One turning vector, and how many steps it has turned
The counts run from 0 to 711.
[ 33  -4  -9  -5   4   4   3   2   1   7  -4  -6  -7   9 -10 -10   7   1
   5  14   8  -1  -2  -1   1  -4  -1   2  -4 -13   6   5  -9 -11   1  14
 -13  -1 -23  14  -2  -9 -11   3  -6  11 -19  -1   3  -5  12  -4  15  11
  -6   3   0   7   3   1  13  -7  12  -9   7 -14   6 -11  15  -7  22  15
  -3  -9  -5] | 689
[ -8 -11   0   5  -2  12   9  -3  13 -14  11  -2   4  -7   6  -4  -3   0
 -13 -22   4  16  -5  -5  24 -11   5   2   5   0  13 -10  12  -1   0  -8
  14   9  -6  -1  -1 -21   5  12  13  -8  -4  14   8  -9  -2   3  13  -9
  -1 -12  -1 -10   3   3  -4  11  -9   8  -7  14   7  14   3   5  26   3
   9   0  11] | 172
[  7  -2  -1   1  -1  12   3   1   9   7  11  -6   7   1  -1  -1   8  10
  -4 -16   4   4  -7   8  18  -9   1  -2   6 -10  -3  -7  12 -31   2   8
   3  18 -12  21 -10   0   0   4   8  -1 -23  -9   2 -10   5   5  17   1
   4  -4 -13  13   5  -3   2  -9   4   6   9  11  -9   5  13 -13  16   7
   1   0 -13] | 408
[  5   0   6  -8  -1  -2  -7 -13   7  -3   6 -22   6  10  16  26  10   7
 -12  -1   3   1   6  16 -10  -5  20 -18  -9   6   4   1 -11  -3   4   1
 -10  -1  10   8 -24   5  -1  -9  -6  -3   5 -18 -24  -5   8   6  -8   8
  -4   6  -3   8 -10   0   9   2  -1 -13   9  -2   6 -15 -10   3  -4  13
  -5  -1   6] | 76
[ -9   1  10   9  -5   1   4  -5  15   7   3  12   0  -2 -10   2   2  -4
   0   1  -3   2  -8  -4  11  -7  10   7  -6 -17  29 -12  24 -17 -16   7
  15   1  -7   8  -1 -14  -5  -6   8  -3   3   3  -7  -7  -5  -3  -6 -17
 -13  18   1   0 -25   7   7 -11  -7  15  -4  12   9 -10   0   2   7  -5
   4  -3  14] | 144
[ -5   4   8   0   0 -14   0 -15   2  -4   9  -2  -8  -3  -1  12   2  22
  -8  12  -3  -5   2  10  -8  -8  15  -4 -15   3   5  -4 -20   4   0   8
 -15  -4   2   5 -18 -12  -3 -19 -10  -3   1  -4  -6   9   4  -9  -4 -10
  -6  -1  -2  14 -19   1  17   7  12  -5   5  -6   6 -26 -10  -8   3   7
   8  -8   6] | 129
[ 27   3 -14   6   8   5   0   2   8  -1  10  -4 -19  -5  -7 -15  -2  15
  -1  -2  -2   1   2  -5  17  -2  -6   6   3  -7  -4 -12 -10  -3   7   0
  -1   4 -21   4  -1 -22  -8  11 -13  -2 -14   2  13   4   5  -2  23  -4
  -5 -10  -9   1  14   5   6  -2  18   4   3  -1  -3  -4  11 -10  24  11
   5  -8  -7] | 371
[-18 -10  14  -1  -1   8  13  -3  21  -5   0  -6  -4  -4   0   7  -1  -9
 -10 -12  -1  11  -7  -2  10  -5   7   5  -8   2  29  -7  10   7  -7  -4
   2  -7   4  10 -14 -16   6  -1  11  -7   5   7  -4  -6  -5  -7 -10 -15
  -9   8   7  -8 -18   2   8   9 -25  -1  -4  13  15  -1 -12   2  14   0
  11   0  15] | 524
[ -5  -5  -8   7  -5   1  -2  -8  13 -13  -2  -3   3  -1  -1   8   0  -5
  -1  -1  12  12  -3  -7  15  -4  17  -3  -7  -9  22 -17   9  -1 -11  -9
  27  -3  -1  -9   1 -17  -2   9   4  -6  21   2 -14  -6  -7   6 -11  -9
 -11  -6   1 -11 -10  15   0   5  -7   5  -6   7   7  -1   3  13   9   2
  -3   1  28] | 254
[-13  -1  -8   9 -16   5  11   2   2   9  -7  12   4  -6  -2  -2   5  -4
  17   2   8   4 -17  -3  17 -10   1  11  -8 -19   6 -13   8  -9 -12  20
  17  -2 -14  16   2 -17  -8  -1  23   0  -4   3   1   0  -8  -3  -6 -10
  -5   2   9  -4 -16  -1   8   4 -10  15  -2   8   9  -1   6  -4  16   7
   2  -8   7] | 115
[-19  -3  -9   5  -4  12  14   3  16   4  -5  -1   7 -10  -9   6   0  -7
   1 -12   4  10  -8  -9  20   1  -2   1   1  -6   2 -13  20  -2   3  -1
  16  14  -3  13 -12 -12   6  15  30  -5  -2  -1   0  -8   0  -5  -1  -9
   5 -12   3  -6  -8   3   8   7 -14  16  -4  13   5  12   7  -2  24   6
   1   3   5] | 9
[ 19  -6 -16  -5   0  10   1  -3   0 -16  10 -21   4   2  19   1   7   7
 -11 -16  13  10   3   6  15 -11   5  -9   1   4  -6  -6 -18   0  10  -5
  -4   1  -6  -8  -7 -11   0   9  -2  -4  -6   0  -3  -4   7  11  17  13
   0 -23  -6  -5  20   4  -3  14   3 -13   7   2   2  12   7   4  20  19
   5  -1   5] | 171
[  3 -13   1  -4  -4  17   5   4   6   0   7 -12   6   4   9  -7   6   3
  -4 -20  12   6 -13  13  16 -11   0   4   0  -7   0  -2   1 -19   0  11
  -2   8 -13  18  -7 -10   2   3  10   1 -29  -1   5  -9   3   7  17   0
  -1  -5  -3   4   9  -9   3   6 -12  -9  11  12  -2  13   7  -5  22  13
   7   1  -5] | 314
[  1   3  -4   2  -8   7   0   3   6  11   5  -9  12   3   2   7   8   8
   5 -10   9  -1 -10  13  16  -8   2  -2   2 -14 -12 -12   5 -32   0  11
   8  16 -12  24 -15  -2  -1   1  10  -2 -17 -14  -6  -9   3   9  10   1
   0  -6  -7  15   0   0   3  -3   6   6  13  11 -13   4  11  -9  12  11
  -5  -1 -12] | 57
[-17   6  -1  11   2  -4   1 -13  13  -6  16   3   7 -10   5  20  -5  12
 -17 -13 -13  14   5  -2   7  -7  17 -14   2   1   2 -13  16   3   5 -11
  14  17   8  -4 -17  -4   2   3  17 -12  11  -7 -12  -5   4  -5   4  -5
   5 -15  -8  -2 -17   6   3  -1   4  24  -6  10   3  -5  -1   3   5  -4
  -1   1   5] | 393
[-21   4   6   7  -2  -6   8 -13   8   3  16   5  15  -8   9  24   2   8
 -17 -10 -10  10   2  -1   2  -6  15 -12   1  -1   2 -10  17  -5   1  -2
   4  16  11   4 -21   3   5  -7  17 -11   5 -10 -13  -7   1  -6  -4   0
   5  -5  -6   3 -24   0   8  -2   0  22   2   9   5  -6  -5   4   4  -4
   1   0   3] | 234
[-20  -8  17   2  -1   8  16  -2  12   2   5   6  10  -1   8   6   3  -8
 -19  -8  -1  15  -6   2   3 -10   8   0   0  -4  28   4  21  -1  -8   1
   3   2  -1  11 -10  -4   5  -7  19  -3  -6   5  -2 -14   3  -7  -3  -3
   1  12   4  -3 -22  -7   3  -2 -21  12  -2   9  18   2  -7   5  16  -2
   8  -1  11] | 332
[  1   4  -9   6 -12  -5  -8 -12  -5 -12  15  -2  19   0  20   8  10  14
   0  -6  13   3  -8  14  14 -16  22  -5  -5 -14  -5 -16  -6 -22 -10   6
  15   2  -6  -7   2  -9  -7  -2   0  -6   7   0 -15  -4  -7  19   8   1
  -7 -11  -8   1   2   4  -5   5  12   3   6   8  -1   0   6   8   2  10
   0  -1  16] | 94
[ 24   4  -7  -2   6  -6 -11 -10  10  -7   4 -15 -17   2  -6   4   6  11
   0  11   1  -7   8   1  -3   0  12  -4 -10   1  10 -11 -22   3   1   5
 -10  -9  -8  -8  -9 -17  -9  -3 -25  -1   9  -9 -11   7   0   1   1  -3
 -14   2  -4   2  -2  12   9  -1  14 -12   7  -8   2 -26  -4  -5   2  13
   1  -7  11] | 464
[  3   4 -14  14   1  -4  11  -8   0  12  -1  20   6  -2 -12   7   3  -2
   3  13  -3  12   1 -11   8  -6   7  -5   5 -19   3  -3  19  -6  -4   6
  14  14 -13   6  -5  -4  -5   8  19   2   3  -7  -4 -12   5 -11  -1   7
   3  -4  -1   1 -19   7   7 -11  11  31  -6  -8   8  -8  14   4  16  -1
  -9  -6   3] | 356
[ 19   3 -14  -6  -4   2  -5  -1  -1   8  -2 -14   6   9   3  13  14  10
   7   5  11  -4   1  11  -2  -1   9 -13  -1  -6 -18  -2  -9 -17   7  13
  -8   8  -7  16 -20   6  -6   0   1   4 -12 -20 -15  -1  12   9  -1  14
   2  -5  -8  11  -1   2  10  -4  12  -7  13  -6  -6  -7   8  -6   7  23
 -14  -3  -7] | 40
[ -5  12  -4  12  10  -4   5  -7  12   4  18   3  -6  -9  -1  13  -2   7
 -15 -10 -26   6   3 -12  -2   1   2 -12   2   2   3 -10  13  14   8  -2
  -3   8   3  -6 -22  -5   0  -7  10 -14   6 -14   1   1   8 -14   2   2
   2   1  -2  -6 -21   0   3  -7   3  30  -1  -1   9 -18 -13  -2   6  -3
   2 -13  -6] | 71
[ -3  -6   9 -10  -2  -8   6  -4  -1   0   2  -2   1   1   5   6   8  18
  -7  15  10  -4   0  16  -7 -11  16   0 -15  -1   3   4 -25  -3   2  12
 -18  -6  -1  16 -13  -7  -3 -17  -3   5  -9   5  -6   3   5 -11  -1  -9
  -3   0   1  20 -18  -2  23  12   4 -15   8  -7   9 -19  -5 -11  10   9
   5  -5   4] | 415
[-15  10  -9  10  -6  -8   7 -10   1  15   0  11   7  -5  -2  18   8   2
   8  11 -10   0  -8  -4  -5  -5   9  -6  -9  -9  -1  -6   8   3  -5  19
   3  -4   1   7 -14  -8  -7 -12  18  -8  11 -15 -10   1  -1  -9 -19  -2
  -3   7   9  -5 -28   0   9  -3  -4  23   3  -4  13 -20  -8   1  -1   8
  -4 -14   2] | 626
[ -3   0   0  12  -3  10   9   0   9   7   4  10   0  -4  -5  -8  -1  -8
   4   1  -9   5 -12 -11  12  -8  -2   8  -6 -15  26  -9  22  -6 -15  13
  12  -7 -14   4   2 -19  -6   1   9  -2   2   8   4  -6  -5  -6   0  -8
  -9  17  10 -13 -15  -2  -4  -7 -14  18  -3   6  18  -6   0   2  17  -2
   9 -10  11] | 50
[-12   0 -11  10   3  12  14  -1  16  -3  -1  -4  -4 -12  -8   6  -4  -8
  -4 -18 -11  15  -3 -18  14   3  -5  -1   7   1   1 -10  14  19  10  -6
   9   9  -1  -3 -13 -16   5  12  23 -10   4  -3   8  -2   5 -11   0  -1
   4 -13   3 -19  -5   3   4   5 -14  23  -4   7   9   7  -3   5  23   5
   6  -4   3] | 295
[ 15  -7  20 -13   4   7  -2  -1  12   3   7 -15  -1  15   7   9   8   2
 -17  -2   5   3   0  15  -8  -7   8  -4  -3  -2  25   8   2 -13  -4  10
 -17  -1  -7  15 -17   0   2 -11 -12   6 -16  -9 -12 -10  13   2   6   8
  -8  21  -2  10  -9  -3  10  -9 -10 -13  11   0   8 -10  -6  -4   6  12
   3  -2   3] | 619
[ 21  -5 -17  -7   6  10   8   4   9  -1 -10 -14 -15  -1 -10 -11   6   2
   8   1  10   0  -3  -5  10   2  -9   4  -2   0  -9  -5 -18   5  11   5
 -11   1 -17  12 -12 -19  -2  12  -1   2 -16   3  10   4   8  -4   9  -3
  -1 -13  -1   0  12   3  13  11   4  -9   7  -6   1   0   9 -11  29  18
   4  -4  -7] | 436
[ -8  -3  -8   4  -5  18  10   1  16   8 -11  -5   2   2  -3  14   5 -19
   6  -7  -2   5  -7  -9   3   4  -4  -5  -2  -3  11  -8  19   6  -2  10
   6   3   1  14 -21  -4   6   3  25  -5   1 -13  -9  -9   2  -2 -19   5
  -1   7  12 -15 -15  -4   5   0 -28  13   0   6  14   2  -8   5  11  11
  -5  -4   1] | 630
[-18  -6   2   6  -1  -2  13  -9  -1  -8  14  11  19  -8  20  10  -2   7
 -21 -10  -2  22   0  -1   6 -16  13  -8  -2   0   6   4  10   7  -1  -5
   2   9   5  -9  -6  -6   3  -2  23  -8   4   7  -3 -12   3  -5   5   6
   6 -15   2  -4 -13  -1  -2  10  -5  15  -6   5  20   8  -1  15  16  -2
   5  -1  13] | 650
[ -6   3 -11  10   3   0   9  -5  20   3 -12   3 -11  -8 -28   8  -4 -10
   7   7  -5   9   2 -18   6   8   0  -2   0  -5  13 -15  11   6   2  -1
  13   8  -6   9 -13 -15  -3   8  13  -2  12  -6  -4  -1  -2 -14 -13  -9
  -2  -1   3  -8 -21  15  13  -4   1  18  -7  -3   9 -10   4   0  15   2
  -3  -2  10] | 483
[  8  11 -23  19  -2  -5   3  -9  -4   8   9  14  12  -4  -3   6   7   6
   3  10  -9   9  -1 -10   5 -10  10  -9   4 -18  -6  -7  13  -7  -3   8
  15   9 -11  -7  -3  -5 -12   2  14  -1   8  -8  -8  -5   1  -4   5  12
   3  -7  -3  -4 -11   8  -1 -10  19  30   0  -9   8  -8  14   8  10   2
  -9 -10   2] | 515
